0: [2 5 7 4 4 6 4 7 5 7 6 5 6 4 5 6 3 7 6 6 5 5 5 4 2 4 1 4 6 4 6 5]
1: [3 6 3 3 1 2 2 3 6 1 6 4 2 4 2 3 6 3 4 1 3 4 4 7 8 3 5 6 6 5 6 4]
2: [5 4 5 5 5 6 1 6 4 5 5 2 3 7 4 6 5 4 8 8 2 4 6 7 3 6 2 5 5 4 3 5]
3: [2 2 6 5 5 7 1 8 6 6 4 3 4 6 4 7 5 4 6 8 4 4 6 7 4 6 2 6 4 3 3 5]
4: [4 8 4 4 2 4 5 8 5 6 5 7 5 3 5 4 4 4 6 3 5 7 7 4 5 2 3 2 6 4 9 3]
5: [2 4 5 5 3 6 4 1 4 6 6 6 1 5 4 4 4 5 5 1 3 3 2 3 5 3 5 6 4 5 6 4]
6: [6 7 2 4 4 1 7 5 4 3 4 6 5 2 4 3 4 2 2 3 5 6 4 5 6 4 5 3 6 5 6 3]
7: [3 3 4 5 3 4 2 7 9 6 5 6 5 5 4 4 4 5 3 4 6 2 4 7 5 3 3 7 4 3 4 4]
8: [6 6 3 4 8 5 8 4 0 5 2 5 6 1 6 6 3 5 4 5 6 7 4 2 2 5 4 3 5 5 4 6]
9: [5 6 7 7 4 7 5 5 9 5 4 3 7 6 4 4 5 4 6 6 5 2 5 6 4 3 4 6 6 4 4 7]
10: [9 6 3 7 6 5 8 6 6 3 4 5 8 4 4 3 5 2 3 6 6 5 7 6 7 4 6 3 6 3 4 6]
11: [5 7 7 7 4 6 3 8 8 3 4 4 7 5 6 6 4 3 5 6 6 6 8 6 5 4 4 3 7 2 8 5]
12: [5 4 5 3 3 2 6 4 4 0 4 2 5 5 4 4 6 3 4 6 4 6 9 4 6 7 8 4 4 3 5 3]
13: [2 4 4 4 6 6 5 0 1 7 5 9 2 3 5 4 2 6 4 0 5 4 0 1 5 2 6 4 4 7 7 5]
14: [5 2 3 2 6 3 3 6 3 4 5 4 4 4 3 6 6 6 5 6 3 4 6 6 5 6 3 5 4 5 2 4]
15: [6 5 5 6 6 4 4 9 4 6 5 3 6 5 4 6 4 5 5 8 5 5 7 4 4 7 2 4 4 4 3 4]
16: [3 4 5 5 3 6 4 1 4 5 7 6 2 5 5 4 4 5 5 1 4 2 2 3 4 4 5 6 3 6 5 4]
17: [3 7 6 4 5 5 4 5 4 5 5 5 4 3 5 5 4 7 6 4 4 5 4 4 4 4 3 4 6 6 7 5]
18: [5 4 4 6 8 8 5 5 0 8 2 6 6 2 7 8 2 5 5 7 5 5 2 3 1 4 3 4 4 5 4 6]
19: [6 4 5 7 9 8 8 3 0 7 5 6 6 2 6 7 3 7 5 6 5 5 3 1 3 6 5 4 4 5 1 5]
20: [5 3 4 5 5 5 4 4 4 3 2 3 5 4 3 4 6 3 4 6 4 4 4 8 4 5 5 6 4 4 1 6]
21: [4 4 5 7 6 8 4 8 7 6 3 5 7 5 5 8 4 3 6 7 5 5 6 6 3 3 3 4 6 2 5 7]
22: [7 9 3 7 8 8 7 8 2 8 2 7 8 2 8 7 2 7 6 7 7 7 5 3 1 3 3 0 8 5 6 6]
23: [3 4 7 3 1 2 5 2 7 4 7 2 3 6 3 2 6 8 4 4 6 2 3 3 3 6 4 6 2 7 2 3]
24: [7 7 3 7 8 6 8 4 4 8 5 7 6 3 4 5 3 7 5 5 6 3 4 3 4 4 4 3 5 7 2 4]
25: [5 2 4 5 5 5 4 4 5 3 2 2 5 5 3 4 5 3 4 7 4 4 4 7 4 5 5 6 3 5 1 7]
26: [7 6 2 4 4 2 5 1 3 4 3 5 3 4 4 1 6 4 3 3 3 4 4 4 6 4 6 4 4 7 3 3]
27: [7 7 4 6 5 4 5 5 5 4 4 3 6 5 4 5 6 4 6 6 4 4 7 5 5 5 4 3 7 4 4 5]
28: [5 4 4 6 8 8 5 5 0 9 2 5 5 3 7 7 2 5 6 7 5 5 3 2 1 4 3 4 4 5 3 7]
29: [3 4 5 5 3 6 4 4 8 4 7 6 4 5 3 2 5 5 3 3 5 2 3 5 6 4 7 5 3 5 5 3]
30: [5 7 1 3 2 2 3 3 6 2 5 7 3 4 3 1 6 3 3 1 4 3 4 6 7 3 6 4 6 5 7 2]
31: [2 5 5 5 5 7 2 4 5 9 5 8 3 4 6 4 3 9 5 3 5 1 1 3 3 3 4 5 4 7 5 4]
32: [1 3 8 3 2 5 0 4 8 1 7 0 3 7 2 5 7 2 5 5 4 4 4 8 6 5 3 8 5 2 5 7]
33: [6 6 4 5 5 3 8 5 5 7 5 5 7 5 5 4 4 4 4 4 7 5 5 3 5 4 3 5 4 5 3 3]
34: [0 5 6 2 2 6 0 3 4 5 5 8 1 3 7 6 3 7 6 2 3 5 5 2 4 3 5 3 5 4 9 4]
35: [7 0 2 2 6 1 5 1 3 1 5 4 3 7 2 4 6 3 3 4 2 3 5 7 7 7 7 7 2 6 0 4]
36: [5 2 2 6 7 4 6 4 2 7 6 7 3 4 5 5 3 7 4 4 5 3 2 1 3 6 6 5 1 7 1 3]
37: [7 6 4 6 6 6 4 6 5 3 2 2 6 6 5 7 5 1 5 9 4 7 7 8 5 4 4 4 7 1 5 6]
38: [5 6 6 6 3 5 6 6 6 3 7 4 5 6 3 4 5 2 5 5 5 5 6 5 7 4 5 4 5 3 6 3]
39: [7 6 4 6 5 4 7 7 4 5 4 5 6 6 4 5 4 4 5 7 4 5 7 5 5 6 3 3 4 5 3 2]
40: [7 7 3 7 8 5 7 6 3 8 2 7 6 3 7 6 3 7 4 5 6 4 4 3 3 4 4 3 6 5 3 5]
41: [5 6 5 5 5 5 5 1 3 2 2 2 4 5 7 5 6 3 5 4 3 6 4 5 4 3 6 5 5 4 5 6]
42: [5 4 5 4 2 3 6 8 7 0 5 3 7 5 4 4 6 3 3 6 5 7 9 7 6 6 8 2 5 1 7 2]
43: [5 5 5 6 5 7 4 8 6 6 3 5 7 5 5 7 4 4 5 7 6 5 6 6 4 3 3 4 6 3 5 7]
44: [7 5 1 3 4 1 6 3 4 3 2 3 5 5 5 3 6 3 2 5 5 6 5 5 5 5 6 4 4 4 2 3]
45: [2 2 5 4 5 5 3 7 2 4 4 6 4 4 6 7 3 6 5 5 4 7 5 5 3 4 5 4 5 2 8 5]
46: [3 2 5 4 5 6 5 5 7 3 4 6 6 4 5 5 4 4 3 3 6 3 3 6 5 3 6 6 5 3 5 7]
47: [3 5 4 5 7 7 5 0 1 7 5 8 2 2 6 4 2 6 4 0 5 4 0 2 4 3 5 4 4 7 5 5]
48: [4 0 5 3 6 3 6 1 4 1 6 4 4 5 2 4 5 2 2 3 4 3 2 6 6 6 7 8 1 3 0 6]
49: [4 7 6 5 5 7 4 2 5 4 6 2 4 6 1 6 6 2 7 6 3 4 5 5 7 4 2 4 7 4 5 6]
50: [0 5 6 2 3 6 0 4 4 5 5 7 1 3 7 6 4 6 6 2 3 6 5 2 3 3 5 3 6 3 9 4]

[5 3 2 3 6 2 8 4 1 3 6 9 4 4 5 4 2 4 2 1 5 7 4 3 5 5 7 3 3 5 6 2] 6 26 36
[7 5 3 5 6 5 4 6 4 3 2 2 6 6 5 7 5 1 5 8 4 7 6 8 5 4 4 4 6 2 4 5] 37 27 43
[8 8 4 6 5 5 7 5 3 2 3 4 6 4 5 6 6 3 6 5 3 7 8 5 6 4 4 0 8 2 7 5] 27 37 10
[6 8 3 5 4 3 2 5 4 6 4 4 2 5 5 4 6 3 5 4 4 4 6 4 5 4 3 3 6 5 5 2] 27 17 26
[4 1 7 5 7 7 8 5 6 3 5 4 8 6 4 6 3 2 4 6 8 5 2 6 4 6 5 8 4 2 3 8] 46 25 20
[6 2 4 3 6 5 6 5 3 3 5 4 5 6 4 6 6 5 5 6 4 5 7 5 4 5 6 4 4 3 3 5] 14 20 27
[6 6 4 5 4 3 8 4 5 7 5 5 6 5 4 4 4 5 4 3 6 4 3 3 5 5 3 5 4 6 2 4] 33 24 39
[6 2 2 4 7 4 4 5 3 6 3 6 5 4 3 6 5 5 5 4 4 4 4 6 4 5 2 5 5 5 1 5] 14 20 25
[2 4 5 5 3 6 4 5 7 3 7 6 4 5 3 3 5 6 3 2 5 1 3 5 5 4 7 5 3 6 5 3] 29 16 5
[4 4 5 4 5 4 5 1 2 4 2 2 5 5 7 5 5 5 5 4 4 5 2 3 3 4 5 6 4 5 2 6] 41 20 25
[4 4 5 4 4 4 5 1 3 4 2 1 4 5 6 5 5 5 5 4 5 5 2 3 2 4 4 7 4 5 2 6] 41 25 20
[5 4 4 4 2 3 6 9 8 0 5 3 6 5 4 4 6 2 3 7 5 7 9 8 6 6 7 2 5 1 7 3] 42 12 38
[7 5 5 7 9 8 8 4 1 7 4 5 6 3 6 7 3 6 5 6 5 4 2 1 3 5 5 3 4 5 1 6] 19 28 18
[5 6 5 4 2 2 5 5 7 5 5 3 6 5 4 3 4 6 3 5 7 4 5 4 5 5 4 5 3 6 3 4] 33 23 29
[9 6 2 7 7 4 8 6 6 3 3 5 8 4 4 4 5 2 3 6 5 5 6 6 8 4 6 3 7 4 3 6] 10 27 39
[4 4 5 4 2 3 5 5 8 3 5 4 6 6 3 4 5 3 4 4 5 4 6 7 6 3 5 5 5 3 6 4] 38 7 46
[8 5 3 6 5 4 7 7 3 2 3 2 7 5 2 6 4 0 5 9 5 7 7 7 6 6 2 4 5 1 2 6] 37 39 10
[7 6 4 6 6 5 4 6 5 3 2 2 6 6 5 7 6 1 5 9 3 6 7 8 5 4 4 4 7 1 5 5] 37 27 43
[4 4 5 4 5 4 5 1 2 4 2 2 5 4 6 5 5 5 4 5 5 5 2 3 2 4 5 6 4 4 2 6] 41 20 25
[2 2 5 3 5 5 3 8 2 5 5 6 5 3 6 8 3 6 5 5 4 7 5 5 4 4 4 4 5 2 8 5] 45 0 17
[5 8 7 7 4 7 5 4 6 8 3 4 5 4 7 3 3 5 6 6 6 4 2 2 2 3 4 4 5 6 6 5] 17 0 9
[6 6 1 4 4 0 5 2 3 6 4 6 3 3 3 2 5 6 2 1 5 3 3 4 6 4 4 4 4 8 2 3] 26 6 44
[3 6 4 3 3 4 3 3 3 5 4 3 3 3 4 5 5 2 6 3 5 5 3 4 5 4 2 5 6 4 6 6] 17 41 49
[4 3 3 2 5 3 3 3 0 2 5 3 2 4 3 5 6 4 5 5 1 6 5 5 6 7 5 3 4 5 4 4] 14 12 26
[3 9 6 6 0 5 4 5 9 2 6 3 5 7 4 0 6 2 5 5 4 4 5 8 6 4 5 5 5 4 9 3] 38 29 1
[9 7 3 7 6 4 8 6 6 3 3 5 8 4 4 4 5 1 3 6 6 5 6 6 7 4 5 3 7 3 4 6] 10 27 39
[8 5 3 7 6 3 7 7 4 5 4 4 6 6 4 5 4 4 4 7 5 5 7 5 5 6 3 3 3 5 2 3] 39 15 33
[2 4 7 4 5 6 3 2 4 3 4 1 3 5 4 6 7 6 7 5 3 5 3 4 4 3 5 6 5 3 4 7] 41 49 17
[4 3 5 5 6 7 2 7 5 2 4 3 5 5 4 6 4 1 5 8 3 6 7 7 5 4 6 5 5 1 7 6] 37 21 43
[6 5 1 3 5 1 5 2 3 5 4 6 3 4 4 1 5 6 2 1 5 3 3 4 5 5 5 4 4 9 1 3] 26 44 36
[4 2 3 3 4 3 3 3 1 2 5 3 2 4 3 5 5 4 5 6 1 6 6 5 6 7 5 4 4 5 4 4] 14 12 20
[5 2 5 3 3 1 6 5 6 1 6 0 6 7 3 3 6 1 3 6 5 6 6 6 7 8 6 6 2 3 3 5] 12 25 44
[2 6 7 5 3 6 3 8 5 8 5 4 6 3 5 7 3 7 7 6 5 6 5 4 2 3 1 4 6 4 7 6] 0 17 43
[6 7 2 4 5 4 2 5 3 6 3 5 3 5 5 5 5 3 5 3 3 4 6 4 6 4 4 3 6 4 5 3] 27 17 26
[3 1 6 4 8 7 4 4 2 2 3 6 5 2 7 8 4 5 4 4 4 6 4 4 2 4 6 5 5 1 6 7] 45 46 41
[6 5 3 5 4 3 5 1 4 4 4 5 3 5 4 1 5 4 3 2 3 4 4 4 6 4 6 5 3 7 3 3] 26 44 16
[2 0 9 3 3 6 3 4 8 2 6 0 6 6 3 6 6 3 5 6 5 4 3 7 4 5 5 9 4 1 3 9] 32 25 46
[3 5 8 4 1 3 5 2 7 4 7 2 4 5 4 1 6 8 4 4 6 2 3 3 3 6 5 6 2 8 1 2] 23 29 16
[5 7 1 4 2 2 4 3 6 2 4 7 3 4 3 2 6 2 2 0 4 4 5 5 8 3 6 4 6 4 8 3] 30 1 6
[3 4 5 2 5 5 2 6 1 4 4 4 4 3 5 8 3 5 6 5 3 8 6 4 4 4 3 3 6 3 7 6] 45 17 0
[4 0 3 5 6 4 6 3 5 2 6 6 4 5 2 4 5 2 2 3 4 3 2 6 6 5 7 7 2 4 1 4] 48 35 20
[7 6 4 6 8 6 7 4 4 8 5 7 6 4 5 5 3 6 4 5 6 3 4 3 4 4 4 4 5 7 2 4] 24 40 33
[2 4 5 2 5 5 2 7 0 4 3 5 4 2 5 8 4 4 7 5 3 8 6 4 4 4 3 2 7 2 8 6] 45 17 50
[2 4 5 1 5 5 2 7 0 3 4 5 3 2 5 8 4 3 7 4 3 9 7 4 4 4 3 2 7 2 9 6] 45 50 17
[1 3 7 3 2 4 1 3 8 0 6 0 3 7 2 4 7 3 5 4 4 4 4 7 6 5 4 8 5 3 5 6] 32 1 49
[1 2 5 2 2 3 3 3 5 4 6 2 3 6 3 3 6 5 5 3 4 3 3 4 5 7 5 7 2 5 3 5] 23 16 29
